In the data rows, the value 128 means zero.
Here are some numbered points:
[118 125 100 164 134 142 165  66 135 227  90 162] 0
[114  81  62  72 154 196 106  83 161 188 172 155] 1
[107 164 143 113  90 115 143 115  97 152 111 148] 2
[128 100 115 100 100 179 109  63 121 150 135 109] 3
[160 209 142  43 135 123  75 146  87  50 111 124] 4
[109 140 142 124 131  81 144 116 130 124  61  28] 5
[122 129 123 158 112 134 148 128 141 139  99 135] 6
[ 93 123 182 141 153 123 140 129 116 155  89  46] 7
[140  84  44 142 200 128 153  21 131 157 123 145] 8
[144 118 105 123 147 146 136 139 131 100 131 114] 9
[118  75  98 101 243 122  90 145 146 127 161 103] 10
[ 81 149 193 106 143 144  60 200 111 109 119 103] 11
[135  98 109  92 150 187  83  53 122 178 153 155] 12
[140  92 123 146 140 127 117 118 158 169 166 126] 13
[156 176 141 145 114 128 133 189 155  89  89 146] 14
[230 177  52  68 173 169 137 123 165 109 166 255] 15
[ 59  84 136 187 105 116 155  77 127 177  79  80] 16
[155 140 158 130 148 107 138 137  95 108 108  95] 17
[133 168 115  95 144 100  80 183  82  96 180 179] 18
[108  81  88  89 139 180  56 125 156 133 158 181] 19
[114 146 139 148  50 126 153 141 155 113 126 135] 20
[120 123 121 114 143  83 159  96 153 149  60  29] 21
[144 147 109 170 120  60 186  88  79 151 121  92] 22
[134 184 104 131 101 135 107 152 111 123 128 246] 23
[106 123 107 101 125 140  98 160 119 114 163 128] 24
[ 83 101 119 157 117 138 104 131 131 160 160 154] 25
[ 74 105 118 160 118 131 103 151 140 162 139 165] 26
[136 171 150 126 129  69 147 171 107  95 122 116] 27
[127 144 144 175 123 112 162  99 115 169  84 111] 28
[141 150 137  81 117  89  92 154  83 104 177 137] 29
[141 158 136 105 134 112 150 134 138 150 159 132] 30
[ 99  99 144 145 101 107 111 174 123 109 103 117] 31
[133 151 125 145  95 112 126 149 118  93 113 174] 32
[153 170 118 177 136 112 194 126 157 153  87 130] 33
[114 128 126 141 117 122 144 101 148 140 122 110] 34
[168 141 118 119  87 147 121 121 104 100 126  84] 35
[126 172 126 129 138 136 147 125  88 135  82  82] 36
[ 63  81 154 181 103 130 154  60 116 189  87  76] 37
[141 169 135 152  77 123 130 100  97 126 120 186] 38
[148 156  88  98 121  84 124 171  93  98 190 167] 39
[155 171 123 159  89 117 152 150 188  88 121 213] 40
[122 137 122 118 117 133  92 142 131 112 155 200] 41
[122 104 103 132 122 135 121  98 111 120 140 150] 42
[127 101 141 143 139 113 196 159 128 105  88  20] 43
[112 170 109  82 133 165 110 130 115 128  88 104] 44
[156 139 164 123 164 113 147 133 104 110 111  92] 45
[123  69 181 138 133 136 181 149 108 106 116   7] 46
[136 107  89 120 140 191 130 116 192 106  85 143] 47
[137 102 184 119 196 107  71 197 158 114 155 139] 48
[167 120 163 115 155 115 121 133  88 110 128 114] 49
[152 136  13 112 179 149 184  18 132 236  93 136] 50
[143 174 154 148 118 116 131 175 172 107  88 134] 51
[139 134 194 157 112 136 190 109 121 135  94  56] 52
[113 152 184 114 137 125  83 177 139 118 133 112] 53
[167 152  97  70 124 120 106 108 147 132 184 207] 54
[ 91 119 100  96 147 146  96 164 116 126 181 121] 55
[ 68  77 143 184  99 131 146  48 117 179  87  88] 56
[159 142 166 119 192 108 160 144 108  97 102  62] 57
[104  83 180 146 121 120 188 152 106 119  93  16] 58
[ 79  45  65 177 238 156 139  72 127 190 129  25] 59
[142 145 128  99 118  99  96 140  99  99 175 144] 60
[166  90 149 152 127 151 112 125 169 157 164 140] 61
[ 95  74 129 133 155 164 102  93 131 137 128 105] 62
[160  89 159 123  93 131 135 135 173 103 155 104] 63
[ 59  81 144 165 124 132 144  67 110 187  75  66] 64
[173  65 147 117 106 126 142 110 158 117 160  81] 65
[ 68  74  61 158 222 142 149 101 125 181 107  47] 66
[149 126 180 138 104 162 150  89 137 171 123 114] 67
[105 159 170 125 131 130 107 173 131 127 127 113] 68
[163  66 129 114 175 187 106 132 119 106 121  53] 69
[131  81 113  90 139 197  88  80 100 123 175 133] 70
[ 89 123 130 136 126 116  94 130 142 135 161 214] 71
[124 123 148 112 156 121 117 156 124 123 141 111] 72
[117 121 109  98  99 144 102 183 135 107 180 144] 73
[ 99 108  99 128 105 129 114 123 121 151 172 207] 74
[138 120 136  60 143 165 102 101 117 141 149 135] 75
[ 90  89 138 169 126 102 132 145 107 155 143  74] 76
[ 97  97 112 119 136 119 125 137 127 140 124  98] 77
[137 144 178 150  97 111 129 185 108  90 137 122] 78
[107 121 184 150 119 114 127 181 100  94 130  79] 79
[142 137 126 139 105 128 136 167 117  95 115 172] 80
[115  99 109 126 159 101  97 101 104 150 166 166] 81
[216 168 111 100 115 112 129 148 182  92 164 196] 82
[136 138 133 149 126 117 152  89  90 153 113 119] 83
[ 41  99 146 179  95 132 140  72 103 198  54  59] 84
[142 170 179  98 119  50 127 193  62  61 135 116] 85
[140 125 165 140 116  92 167 173 107 113 145  83] 86
[137 114 168 156 114 106 168 130 123 129 108  88] 87
[105  85 116 130  96 158  91 151 146 111 165 148] 88
[109 105 118 125 147 127 133 143 122 135 119 105] 89
[145 120 135 117 117 160  91  89 102 125 146 172] 90
[ 78  40  62 167 238 145 146  65 119 196 110   1] 91
[146 145 142 151  87 134 130 109 140 124  95 180] 92
[121 107  98 107 128 125 118 123 162 153 125 104] 93
Which five points above are nearest to each new point by angle? Their numbers follow each, nearest first.
[141  97  47  52 139 158 115  88 192 175 145 159] 1 93 19 12 50
[115  92 121 130 142 166 115 109 130 130 126 108] 62 69 59 70 91
[144 130  94 137 160 124 150 136 126  63 123 119] 9 57 43 45 17
[102 105  97 116 143 134  99 144 124 135 169 112] 55 24 10 77 19
[160  59 142 122 107 150 137  98 174 108 151  58] 65 63 69 46 61
[225 163  94  76 134 114 113 159 204  87 164 236] 82 15 54 40 41
[116  87 128 148 115 137 110 152 108 107 164 136] 88 73 24 25 55
[208 174 114  95 116 135 142 156 183  85 149 198] 82 15 40 54 14
[108 107  99 180 122 147 103  36 105  85 122 216] 42 90 38 74 92
[146 106 116  98 120 141 136 161 141  97 138 111] 9 73 63 65 69
[ 97  86 119 124  89 156  64 174 167  90 176 152] 88 73 24 19 41
[125 180 103  64 110 174  97 133 120 114  90 119] 44 4 75 35 36
[119  88 117 133 141 171 114  77 124 132 119 105] 62 3 70 59 12
[138 125 166 153 120  79 165 174 110 118 143  84] 86 79 87 27 78
[221 165 101  82 112 127 121 148 200 104 158 223] 82 15 54 40 41
[121 164 127 143 155 130 135 121 100 129  86  76] 36 5 7 57 17
[ 90 117 119 204  36 162 171 106 176 179  89 160] 6 20 0 92 34
[132 101 134 150 150 129 109 123 141 159 156 145] 13 61 25 81 26
[128 137  58  82 157  60 142 158  72 123 238 147] 39 60 18 29 55
[ 78 132 122 144 134 128 114 155 106 148 120 144] 26 25 71 11 31
[144 118  87 144 123 153 132  96 164 124 128 161] 47 8 15 42 1
[139 123 151  79 142 162 106 113 115 147 144 137] 75 12 70 90 1
[244 162 100  61 129 117 142 157 201  90 160 208] 82 15 54 40 39
[102 162  84  89 109 180 109 142 139 131  83 108] 44 47 36 93 4
[101 123 104 118 171  94 143  91 175 164  34  20] 21 5 91 7 66
[ 96 130 156 178 100 140 141 148 160 139  90 118] 6 20 16 84 51
[110 132  95 130 135 130 114 100 125 121 137 146] 42 8 81 74 19
[133 118 165 139  94  99 166 169  98 124 144  73] 86 79 87 58 46
[132 105 104 127 140 145 128 153 132  86 123 112] 9 69 47 89 10
[125 171  92  77 118 167 119 122 113 129  77 105] 44 36 4 35 75
[152 120  82 149  99 171 155  70 157 119 118 158] 47 42 8 50 92
[122 227 104 112 108 152  86 176 117 128 105 255] 23 41 32 80 18
[149 117  29 120 157 136 173  44 163 209 109 139] 50 8 0 1 93
[ 80 112 114 162 128 132 114 158 136 138 115 126] 26 25 31 76 77
[129 169 114 129 153 136 149 121  92 138  96  87] 36 44 57 5 83
[ 69 160 152 220 108 120 155 171 147 126  90 155] 6 51 20 33 26
[128  99 120 107 101 162 111  75 130 153 137 116] 3 12 70 1 62
[105  92 119 127 179 193  92  96 108 121 106  90] 62 69 59 91 70
[107 103  90 164 149 154 117  51 109 109 122 185] 42 8 90 12 81
[111 167 164 162 113 106 153 113 120 143  91 145] 28 2 33 6 38
[ 96  81 134 160 103 116 118 166 145 120 114 123] 31 26 76 88 79
[117  96  88 155 152 156 117  36 104 112 132 195] 42 8 90 12 81
[123  67 117 131  64 153  97 155 157 104 165 141] 88 73 63 19 24
[ 90 128 126 150 115 134 115 157 126 145 139 157] 26 25 71 74 88
[115  86 122 150 145 189 127  79 128 133 110  93] 62 59 91 3 64
[154 120 151  73 138 159 109  95 123 172 136 137] 75 12 3 70 1
